Look-ups in named tables: a row name and a column name give one cell, copied from the table.

Table kezur
|  | dusarim | kem | nov | der | dabuti | zomil | bimopi | pib | natugam | kigi |
|---|---|---|---|---|---|---|---|---|---|---|
| dit | -10.1 | -3.1 | 21.3 | -53.6 | 9.4 | -16.5 | -34.4 | -14.6 | 45.4 | 6.6 |
| dabele | 36.9 | -36.4 | -44.6 | -39.7 | 9.4 | -41.2 | 39.6 | -1.1 | 34.9 | 6.6 |
| bizaduz | -57.2 | -47.4 | 4.8 | -25.8 | -13.6 | 33.0 | 27.2 | -41.5 | 24.5 | -22.1 |
| suded | -57.2 | -69.6 | -11.7 | -25.8 | -48.0 | -28.9 | 14.9 | 12.3 | 24.5 | -3.0 |
| totu | -41.5 | -47.4 | 37.7 | -11.9 | -25.1 | 45.4 | 39.6 | -14.6 | 45.4 | -3.0 |
| suf | -25.8 | -36.4 | 54.2 | -18.8 | -36.5 | -16.5 | 27.2 | 12.3 | 34.9 | -3.0 |
| nul | 36.9 | -3.1 | 4.8 | -18.8 | -59.5 | -16.5 | -9.8 | -68.3 | 45.4 | 6.6 |
| mib | 5.5 | -69.6 | -44.6 | -46.6 | -59.5 | -4.1 | -22.1 | -14.6 | -6.9 | -31.7 |
| vul | 5.5 | -80.7 | -28.1 | -32.7 | 9.4 | -28.9 | -22.1 | 12.3 | 14.0 | 16.1 |
| bapod | -41.5 | -47.4 | 21.3 | -18.8 | 9.4 | 20.6 | 39.6 | -68.3 | -6.9 | 6.6 |
| lur | 5.5 | -14.2 | 54.2 | -25.8 | -36.5 | 20.6 | 2.6 | -41.5 | 45.4 | 16.1 |
| tem | 5.5 | -80.7 | -11.7 | -46.6 | -25.1 | 8.3 | -22.1 | -14.6 | -17.4 | -31.7 |
| raf | 36.9 | -36.4 | 54.2 | -4.9 | -13.6 | 45.4 | 27.2 | 12.3 | 34.9 | -31.7 |
| busuf | 36.9 | -58.5 | 54.2 | -4.9 | 9.4 | 8.3 | -9.8 | 12.3 | 3.6 | -41.2 |

suf, kem => -36.4
suded, pib => 12.3
mib, nov => -44.6
raf, dusarim => 36.9
busuf, dusarim => 36.9
bapod, natugam => -6.9
totu, kigi => -3.0
suf, kigi => -3.0

Table bub
,savit,vebu,tig,mil
nukasud,49.36,43.97,44.29,38.49
velaso,26.67,46.06,38.31,93.65
gozu,30.03,39.02,33.80,70.82
sutuki,21.37,45.47,49.10,42.40
laro,38.53,46.61,55.44,56.96
zedef,80.90,42.49,48.57,43.68
sel,36.09,40.55,45.32,44.16
tonite,39.23,41.66,69.73,27.17
kilukeb,37.37,40.35,38.19,54.45
taniru,39.03,48.61,51.14,79.60
des,49.65,56.32,50.02,72.56
dolidin,74.41,40.36,12.33,1.61

What is the savit of gozu in bub? 30.03
What is the mil of tonite in bub? 27.17
What is the tig of zedef in bub? 48.57
What is the mil of velaso in bub? 93.65
What is the vebu of kilukeb in bub? 40.35
What is the savit of laro in bub? 38.53
What is the savit of sutuki in bub? 21.37
What is the tig of velaso in bub? 38.31
What is the tig of sutuki in bub? 49.10
What is the vebu of tonite in bub? 41.66
Which row has the largest tig? tonite

guno =
,nop,mok,pip,tasov,duf,demot,sagive,retupi,mab
kizona,29,2,14,-1,4,10,-63,-19,13
tinezar,36,5,-3,-95,31,3,-2,19,29
tid,6,-45,43,-15,11,10,38,9,17
kap,14,-2,21,58,17,31,-69,20,7
mip,49,44,-18,46,3,24,28,40,-6
zofeki,10,-6,89,57,23,2,0,27,28
putub,12,27,-26,45,5,5,31,25,24
vekag,14,40,13,48,13,36,10,4,27
vap,-10,19,34,57,80,21,10,10,-12

tinezar, sagive => -2
putub, sagive => 31
putub, mab => 24
tinezar, duf => 31
tid, tasov => -15
tinezar, mab => 29
tid, mab => 17
vap, duf => 80
putub, pip => -26
putub, nop => 12
mip, tasov => 46
vekag, mab => 27

luz =
,soror,nibinu,davuka,bure,bupa,rin
detano,1.56,2.85,-1.67,-2.01,-3.70,2.30
lonofuf,2.54,-0.23,-1.47,-0.58,-0.59,0.47
pevodu,-6.12,-4.56,0.28,-0.39,-1.29,-4.60
nez,-2.81,2.38,-2.41,-4.94,-2.55,-1.70
getegu,-6.22,-4.57,0.23,-0.16,-1.11,-4.51
fafabil,-3.47,-4.55,0.37,1.49,-0.91,-2.56
sosuda,-6.01,-1.09,-1.92,-4.28,-2.38,-3.92
gen,6.32,1.74,-3.26,-2.71,-1.34,2.76

What is the soror of detano in luz? 1.56
What is the soror of lonofuf in luz? 2.54
What is the davuka of lonofuf in luz? -1.47
What is the soror of pevodu in luz? -6.12
What is the nibinu of nez in luz? 2.38
What is the davuka of gen in luz? -3.26
What is the bure of nez in luz? -4.94
What is the davuka of fafabil in luz? 0.37
What is the nibinu of gen in luz? 1.74
What is the bupa of lonofuf in luz? -0.59
What is the bure of sosuda in luz? -4.28
Row with the largest bupa: lonofuf

